In the rows, 128 means zero.
One turn moves each row of this set onto another row. After a few examples, where does it send each row asked below?
q742: [ 70 115 151 137  94 116 140 144 119  80 149 135  95 101 146 135 130 145
 101 139 107 127 112 125 127 123 128 122 136 127 144 136 106 145 118  93
 119 128 141 108 160 110]
q653: [146 105 113  96 135 105 105 146 136  84 148 113 103 100 115 125 118 124
 109 128  94 126 145 129 128 146 129 132 125 116 148 181 105 174 150 104
 103 128 124 101 101 107]
q988: [172 107 111 130 143 114  92 145 133 111 176 126 103 117 132 110 136 125
  87 140 121 131 110 102 157 152 130 144 113 105 134 169  97 171 147 117
 101 153 122 103 160 114]
q781: [123  86 132 126 127 125 105 154 117 146 153 146 135 178 141  98 121 109
 114 121 116 127 120 115 126 137 123 170 128 147 155 128 128 132 124 100
 125 125 154 106 140 118]
q672: [160 151 135 100 124 102 119 111 114 145 166 207 108  91 151 138 129  85
 104 133 109 123 120 147 118 117 122 133 151 140 119 134 107 150 125  86
 125 132 138 111 123  98]
q127: [161 129 138 127 115 134 134 137 109 134 149 137 110 129 160 145 110 171
  98 116 123 105 117 133 145 114 146 173  86  83 133 119 114 180 134  85
 115 131 120 101 111 126]
q304: [142 101 114 135 171 125  96 145 117  88 161 159 118 133 148 149 108 122
 100 146 123  83 137 110 115 155 134 166 110 100 145 143 111 144 123 119
 120 131 108  80 147 113]
q241: [137  87 119  98 128 115 113 130 120  97 146 135 100 119 132 126 108 113
 105 130  86 142 127 121 139 157 144 113 159 114 113 146 153 166 158 108
 145 138 118 136  97 116]
q232: [105 106 144 111  90 117 105 134 126 121 153 136 104 148 141 152 131 196
 128 138 105 137 111  80 137 121 129 141 136 133 137 127 109 137 101 102
 124 124 153 125 151  92]
q446: [157 120 154  97 127 109 140 133 117  94 124 152 149 106 146 131 161 142
  93 116 156 128 133 104 112  93 148 137 134 141 144 117 122 154 105  65
 127 122 140  91 130 119]
q852: [181 125 138 121 149 141 135 136 124 101 143 159 104 160 136 143 118 160
 105 153 148 109 117 111 109 115 115 144 136 150 177 130  94 122 131 102
 130 117 110 118 141 151]
q236: [155 101 124  76 150 127 103 171 127 119 177 137 103 111 130 137 116 119
  80 133 108  96 121 145 161 150 127 171 150 141 167 117 128 150 142  95
 119 137 119 115 153 104]
q273: [209  93 141 138  88 113 119 134 118  88 143 158 124 167 154 132 135 112
 116 135 102 115 117 105 134 106 116 136 146 156 126 124 108 150 134  95
 129 128 122 123 130  80]
q40: [149 116 132 110 175 104  99 133 120 138 149 188 130 186 142 119 137 100
 117 134 108 127 118 137 126 118 125 169 132 133 112 130 106 137 142  96
 115 132 118 124 122 124]
q486: [162 102 104 120 120 114 103 149  92  93 131 169 111 123 124 112 131  92
 117 112 101 164  80 116 120 150 135 158 144 142 129 122 147 159 136 100
 116 144 109 108 113 115]
q14: [156 121 126  99 144  96 141 111 129 141 141 138  99 107 169 150 122 117
  93 133 118 175  91  87  98 112 119 134 158 147 114 134 119 173 147 102
 115 148 135 121 157 102]
q252: [ 93 105 138  82 137  93 110 135 113 150 158 113 101 139 144 148 130 175
 118 124 111 126 120  87 135 129 119 161 135 127 107 129 116 132 126 103
 135 139  92 120 134 113]
q954: [163 122 147 110 108 106 135  86 151  88 163 142  88 110 117 151 177 134
 125 127 113 127 118 137 161 110 124 134 130 138 146 130 117 172 147  96
 114 134 117 136 114 105]
q285: [141 126 100 134 151 100 114 147 104 126 123 160  95  76 185 138 133 166
 137 158 110 129 116 123 112 121 131 138 133 103 106 153 104 163 116  99
 123 145 130  74 139 120]
q689: [133 137 127  88 116 128 142 172 110 113 143 136 120 111 148 126 122 170
 102 141  85 140 119 122  94 129  99 152 133 137 109 172  79 136 122  95
 125 114 144 111 157 135]
q879: [197 134 129 120 103 122 105 111 114 109 159 144  83 123 147 164 126 140
 123 136 112 126 113 122 127 125 126 100 185 114 123 136 127 140  94  84
 106 126 118 135 158 102]
q365: [173 136 132 104 154 126 105 142 115 103 110 186  80 159 149 117 129 135
  94 129 114 125 111 125 136 128 129 131 122 135 136 131 118 150  95 110
 120 139 144 107  77 103]
q44: [171 133 122 121 108 103 108 143 136 131 129 137  76 139 165 107 162 127
 130 129  93 116 126 117 116 118 115 137 161 149 134 127 134 154 114 110
 148 118 106 107 157  65]
q369: [188 102 130 115 101 111 102 147 122  60 158 163 115  99 147 148 137 184
  98 133 117 127 129 132 125 128 115 197 138 138 125 125 118 142 110  85
 128 133 124 120 111 104]
q318: [148 120 145 100 154 133 143 148  97 139 162 147 124 120 128 146 131 168
 154 141 124 139 124 112 148  83 133 130 126 126 130 122 111 118 111 100
 129 147 136 112 172 135]
q148: [136 112 137 133 149 128 127 133 140 127 146 149 128  91 189 165 121 140
 130 147 104 148 127 138 107 142 122 162 118  89 105 131 108 157 125  77
  99 161 128 106 110 135]
q198: [125 108 150 119 122 128 160 149 139 100 123 169  95  86 163 158 149 172
 111 128 112 133 142 113 122 108 106 148 126 125 146 146  72 165 121  90
 105 111 119 127 140  83]
q472: [147 143 136  97 121 106 170 127 154 125 138 136 102 123 178 140 154 139
 140 127 137 147  95  78 132 130 121 142 147 134 147 112 111 142 144  60
 108 142 120 119 138 112]
q748: [174  80 149 100 138 125 120 132 139 118 167 118 110 105 140 103 120 150
 129 134  93 112 118 166 120 151 119 164 121 109 127 141 122 141 106 102
 126 143 140 130  95 112]
q506: [113 130 133 130 157 102  82 126 128 108 136 134 106 112 148 118 114 184
 110 137 111 129 106 120 129 128 120 165 140  85 137 129 108 131 151  99
 138 113  97 119 107 136]
q625: [154 136 107 106 122 149 133 171 111 106 151 189 105 118 172 147 103 118
 130 115 136 109 132 120 121 122 124 155 155 114 136 149 104 168 131  65
  81 113 123 102 118  96]
q142: [158  95 167 104 128 125 144 122 118 104 133 160 132 107 142 154 181 147
 148 148 112 145 118 135 137 108 145 137 146 152 127 101 141 148 138 103
 116 129 107 139 119 115]
q839: [186 112 117 121 132  79 122 134 111 140 147 162  77 124 177 147 126 113
  98 132 106 118  99 110 108 120 135 129 147 155 156 128 124 179 140  91
 145 130 122  93 175 106]

q236 -> q879
q852 -> q369
q748 -> q672
Where do these go?
q988 -> q44
q198 -> q304
q506 -> q486
q365 -> q446
q241 -> q14
q142 -> q148
q285 -> q781
q839 -> q232

One turn moves each row of this set onto another row. After a few examples, where does it send each row asked below?
q571: [129 103 153 130 149 174 140 132 158 127 154 118 161 132 108 115 156 104]
q979: [126  98 108 126 161 104 137 125 118 110 126 124 146 147 146 156 180 160]
q48: [133 116 111 118 153 124 115 124 121 117  90 136 116 144 128 150 186 164]
q601: [118 103 105 114 149 146 178 148 112 120 147 115 154 124 163 134 133 139]
q901: [129 108 147 154 156 176 125 126 157 112 133 122 152 146  94 131 160 126]
q272: [141  97 159 132 157 149 141 144 148 110 152 119 146 149  99 104 166 112]
q543: [119 109  98 144 157 149 160 140 113 102 120 120 142 141 146 156 139 168]
q795: [146 106 159 130 152 160 129 142 149 114 130 127 131 147  88 102 169 115]
q583: [141  98 155 144 160 149 137 141 148 104 146 121 145 155  94 112 168 122]
q914: [130 112 119 148 148 127 161 147 131 112 145 133 138 111 150 166 146 174]
q74: [134 112 156 125 146 183 129 130 159 130 137 123 146 129  98 110 160 106]
q829: [141 121  98 103 112 157 118 130 114 144 116 152 120 111 159 115 178 128]
q884: [138 127 135  94 127 149 157 157 133 146 132 140 115  80 147 127 150 140]
q510: [134 110  83 148 131 140 120 121 112 115 122 146 137 136 158 147 176 157]
q336: [130 129 114  96 134 180 143 148 117 136  85 133 106 114 135 120 144 142]
q701: [133 114 151 140 149 184 120 127 159 122 124 126 141 138  91 120 162 118]
q557: [140 122  90 130 121 156 109 124 114 128 101 155 117 126 149 134 181 150]
q688: [127 125 102 134 148 169 139 139 116 111  82 131 112 135 129 146 144 168]
q696: [136 108  96 105 117 142 138 132 113 141 145 143 144 111 173 118 173 122]
q432: [131 112 129 115 138 129 172 155 130 132 160 131 140  92 160 142 144 148]
q400: [124  95 116  95 151 104 152 132 118 128 149 120 153 129 161 135 176 133]
q7: [144 103 156 142 158 156 129 140 149 105 132 126 135 154  88 111 170 123]
q403: [125 116 116  84 134 166 168 152 115 141 126 123 131 105 155 112 138 123]
q845: [138 122 122  82 139 135 117 131 122 140  88 138 107 123 131 124 188 139]
q981: [127 102 148 147 156 168 137 127 157 114 153 118 163 143 105 128 156 118]
q337: [146 101 161 124 153 156 138 145 148 117 142 122 139 144  95  97 167 108]
q644: [134 109 126  67 138 123 141 136 119 147 125 128 129 113 151 115 181 120]
q124: [131 102  88 134 128 132 138 126 111 123 151 140 154 128 173 139 172 140]
q617: [141 135 130 115 132 157 136 151 134 135  98 148  96  92 130 139 156 163]
q650: [136 127 120 147 144 144 138 144 134 114 107 144 111 111 131 163 153 183]

q696 -> q124
q400 -> q979
Where do these go?
q272 -> q583
q688 -> q336
q74 -> q571
q617 -> q884

One turn moves each row of this set onto another row. After a few examples, where does it send each row asked below?
q925: [126 136 115 168 127 113 126 120  99 105 137 144 143 129 127 127 129]
q240: [118  99 137 158  89 132 139 166 117 154 145 153 143 135 152 141 150]
q460: [146 117 147 150 118 126 148 175 130 127 132 125 119 154  96 156 131]
q574: [155 122 168 122 150 175 125 158 138 134 168 119 116 165 113 156 146]
q10: [138 114 122 155 153 149 101 107 112 141 146 144 130 134 143 101 159]
q720: [127 114 101 143 145 148  99 126 118 137 120 132 120 145 125 112 168]
q734: [118 142 119 158 140 128 141 115 110  88 166 127 152 144 132 151 146]
q588: [115 144 105 144 117 120 124 142 104 100 130 127 141 139 117 151 130]
q26: [152 113 127 154 144 131 140 144 116 113 135 119 104 166 102 147 134]
q629: [127 131 139 103 138 179  97 137 112 144 168 129 133 148 157 145 140]
q355: [109 126 140 137  86 140 124 187 130 145 127 145 143 127 119 144 145]
q260: [109 138 149 155 135 151 135 147 155 112 157 137 167 128 102 134 193]
q633: [119 163 146 162 132 117 115 128 118  91 164 119 127 130 108 145 133]
q603: [137 134 166 124 145 175  97 129 121 147 185 148 147 130 153 132 149]
q622: [123 128 154 129 122 166 126 139 115 132 190 139 153 147 167 164 138]
q582: [119 130 151 161  93 118 133 168 122 135 137 160 151 112 122 132 134]
q71: [164 106 137 136 159 161 124 138 123 137 148 118 100 168 116 138 149]
q267: [127  95 126 160 139 155 115 130 134 153 144 142 138 142 135 109 192]
q846: [133 143 159 135 128 147  98 131 106 134 184 122 115 139 153 147 119]
q180: [113 152 155 118 135 171 107 159 152 120 156 132 158 132 101 140 174]
q196: [143 126 169 138 130 156 140 181 151 132 150 129 129 151  89 158 151]
q409: [120 156 168 155 144 147  99 142 153 119 160 121 131 122  92 121 180]
q632: [119 149 177 140 127 159 119 159 154 128 163 153 168 112 110 129 164]
q549: [123 123 164 153  90 129 106 173 124 162 155 140 117 128 138 134 138]
q531: [132 113 139 169 131 132  92 136 127 156 137 133 102 130 116 100 172]

q603 -> q925
q720 -> q355
q549 -> q846
Where do these go?
q71 -> q460
q267 -> q240

One turn moves each row of this set onto another row. After a few examples, where does it send each row asked below?
q800: [131 137 128 131 133 127 108 129 155 143 127 139 113  84 145 147 106 132
 104 192 163 121 122 151 131 135]
q548: [139 137 128 122 167 140 131 135 152 117 140 116 111 139 130 125 102 138
 102 212 159 123 119 131 140 100]
q108: [150 132 129 118 151 175 141 109 149 124  99 149  96 155 141 106 142 139
 121 151 127 115 115 156 146 126]
q360: [167 123 137 130 151 156 141 145 147 138 121 127  99 162 144 108 128 129
 122 152 107 135 115 129 153 151]
q223: [143 132 132 119 137 134 131 109 164 121 149 133 104 131 133 133  82 130
 105 183 159 107 134 131 126 140]
q391: [140 102  88 145 148 116 132 148 150 124 143 116 117 131 127 114  99 124
  92 198 150 152 115 143 145 105]
q259: [142 136 126 132 150 154 131 135 143 156  91 155 103 105 151 115 150 129
 124 152 127 133  98 162 157 134]
q439: [135 102  88 129 129 124 114 104 157 121 136 145 107 120 133 129  91 142
  88 165 162 124 132 156 120 127]
q654: [170  93 102 143 127 133 135 127 145 148 119 132 107 150 137 120 120 122
 102 136 111 160 125 146 145 149]
q258: [101 112 124 141 117 104 121 102 115 103 111 140 149 140  94 129 158 104
 140 166 145 118 117 111 106 149]
q423: [157 130 137 141 128 150 129 141 144 157  96 139 109 114 151 128 147 118
 123 158 115 145 110 155 156 153]
q474: [127 116 109 132 169  77 115 149 105 101 111 134 132 151  97 122 152 123
 114 174 150 127  97 108  89 132]
q809: [147 105  85 131 163 149 141 114 138 138  99 151 102 141 134 103 138 139
 103 141 132 144 104 165 150 102]
q150: [112 118 127 133 151 112 103 104  98 118  96 138 147 146  99 145 174 135
 128 157 141 131 112 110 103 126]
q992: [ 98 115 118 137 172  95 103 141 103 114 122 136 136 132 104 121 157 137
 138 158 143 123 100  94 109 136]
q441: [132 119 112 127 156  98 123 115 102 103  82 150 135 161  96 128 173 121
 116 154 144 126 102 128  88 128]
q352: [131 139 125 138 142 123 127 145 153 142 129 129 118  89 138 134 110 117
 111 212 160 130 109 147 147 120]
q445: [124 115 112 131 130  81 128 111 117  95 106 149 134 149  94 127 142 104
 120 162 157 111 111 121  82 150]
q684: [140 114 114 134 155  76 138 136 109 117 107 144 127 158  97 119 149 102
 127 141 133 129  99 104  96 160]
q512: [110 115 122 140 153  90 141 118 108 131 122 142 138 137  93 122 148  99
 148 147 137 127  99  90 119 151]

q423 -> q800
q474 -> q684
Where do these go?
q809 -> q391
q223 -> q108
q512 -> q258

One turn moves each row of this set onto another row. After a few examples, where does it send each row asked below?
q939: [153 145  98 113 134 158  96 138 155 127 146 147  95 143 112 136 122 122
 135 141 123  98 104 153 163 120 112 126 103 143 108 140]
q397: [150 160 132 111 131 146  74 154 131 115 139 128 139 171 105 149  94 138
 125 112 104 103 112 106 158 144 146 137 107 134 130 130]
q265: [147 157 124 152 128 112 125 129 180 133 130 109 116 134 102 141  99 121
 119 117 103 107 146 101 119 106 135 101 147 142 188 146]
q416: [146 143 111 120 142 140 104 153 153 128 127 105 138 179 118 156  80 131
 108 124 100 114 132 119 150 132 149 159 113 153 107 135]
q61: [153 152 121 131 138 122 107 161 163 140 138 126 105 122 142 117  88  92
 140 136 101 131 122 151 130 154  88 124  87 120 120 138]
q907: [145 136 142 123 146  83 132 191 133 132 135 108 130 101 116 161 109  94
 129 143 111 124 112 118 133 145 135 124 156 122 171 141]
q763: [152 161 170 129  93 116 108 130 141 137 161 134 107 132 113 143 123 101
 114 104 116 114 148 152  81 125 143 122 155 126 132 142]
q692: [164 186  99 152 134  76 141 154 131 151 134 133  99 162  88 156 104 124
 135 131  95  90 129 148  97 145 123 127 111 152 129 119]
q711: [156 127 136 109 121  91 148 126 148 147 131 124 121 144 114 158 151 122
 129 147 127  79 158 168  91 131 150 142 130 159 152 115]
q520: [140 189 159 105 162 123 134 147 134 135 135 136 115 151 110 149 110  82
 119 111 122  96 110 125  98 110 127 140 143 146 172 142]
q797: [147 164 115 102 115 116 124 123 144 150 143 146 129 129 125 154 119 155
 135 149 105 126 102 139  98 105 157  97 141 151 160 110]
q45: [151 165 123 137  96  85 107 159 166 134 135 115 150  91 118 166 108 105
 114 136 121  98 127 139 110 136 107 116 114 146 150 163]
q119: [145 168 121 105 116 101 130 144 143 116 157  86 120 139  81 142 105 107
 150  99  93 124 126 115  90 106  97 139 116 130 139 115]
q546: [148 159 142 124 168 155 149 126 144 137 130 151 130 140 133 129 116 123
 113 139 131 117 144 143 156 158 147 135 119 131 109 122]
q292: [151 126 129 109 159 101 129 142 123 145 129 116 134 141 133 146 132 158
 130 145 125 140 115 161 159 158 122 156 146 133 129 125]
q600: [134 124 122 109 156 138 143 126 144 128 138 104 147 125  94 102 131 130
 111 148 125 102 129 123 153 153 139 143 109 141 110 136]
q412: [159 157 126 118 123 144 113 158 144 121 159 151 112 165 124 118 126 122
 121 136 140  79  99 152 135 140 118 128 100 123  95 132]
q735: [143 139 138 123 140  87 154 135 161 121 137 106  98 180 127 142  92 111
 156 113  83 102 120 140 104 145 110 105 132 116 159 119]
q788: [176 128 119 114 151 147 118 144 186 138 160 106 117 149 102 123 105 112
 153 142 123  92 123 143 165 135 136 123 103 108 119 123]
q801: [144 128 135 105 122  81 122 140 134 132 152 144 101 128 108 143 157 109
 154 144 112  84 142 173 104 146 134 122 118 150 167 117]
q887: [174 151 107 144 117 102 120 163 102 169 144 101 151 133  94 139 116  98
 162 131 102  94 114 138 121 125 110 144 154 109 145 135]
q190: [137 142 133 132 115 101 120 117 100 130 154 108 114 149  89 140 141 146
 152 138 127 129 113 117 111 145 117 124 121 171 167 124]
q317: [139 143 139 143 108 164  89 158 135 145 103 102 137 136 114 141  93 115
 134 110 135  99 136 140 136 121 127 140 159 152 126 136]
q761: [148 159 114 111 131 112 132 177 111 146 130  91 153 143 115 131 114 129
 147 129 153  91 161 148 113 130 120 135 131 148 183 110]
q882: [160 112 132 125 135 127  93 142 151 123 153 130 131 123  94 137  87 114
 111 122 110  92 153 123 162 122 153 156 126 137 104 129]
q481: [183 154 134 110 141  95 142 160 151 145 135 140 135 117 129 147 138 132
 148 121  85 111 127 130 134 115  87 140 146  97 163 114]
q89: [161 162 154 162 125  97 142 115 161 141 142 109 137 144 117 135 110 129
 123 133 125 105 142 112 113 130 146 113 169 127 178 143]
q971: [155 186 117 100 146  95 135 130 135 127 186 112 115 126  99 137 126 110
 173 113 102 119 134 125 107 113 101 145 106 133 138 128]
q149: [155 139 113 110 103 117 132 155 125 150 131 100 123  88 124 129  96 107
 120 159 123 100 122 159  92 141 116 119 132 113 161  99]
q35: [140 140 143 125 138 130 152 136 141 118 114 150 144 160 117 136 101 138
  92 128 120 114 121 143 160 152 144 110 109 126 117 109]

q939 -> q546
q61 -> q292
Where do these go?
q692 -> q797
q882 -> q788
q735 -> q190
q907 -> q887
q801 -> q89
q412 -> q35
q265 -> q971
q481 -> q761

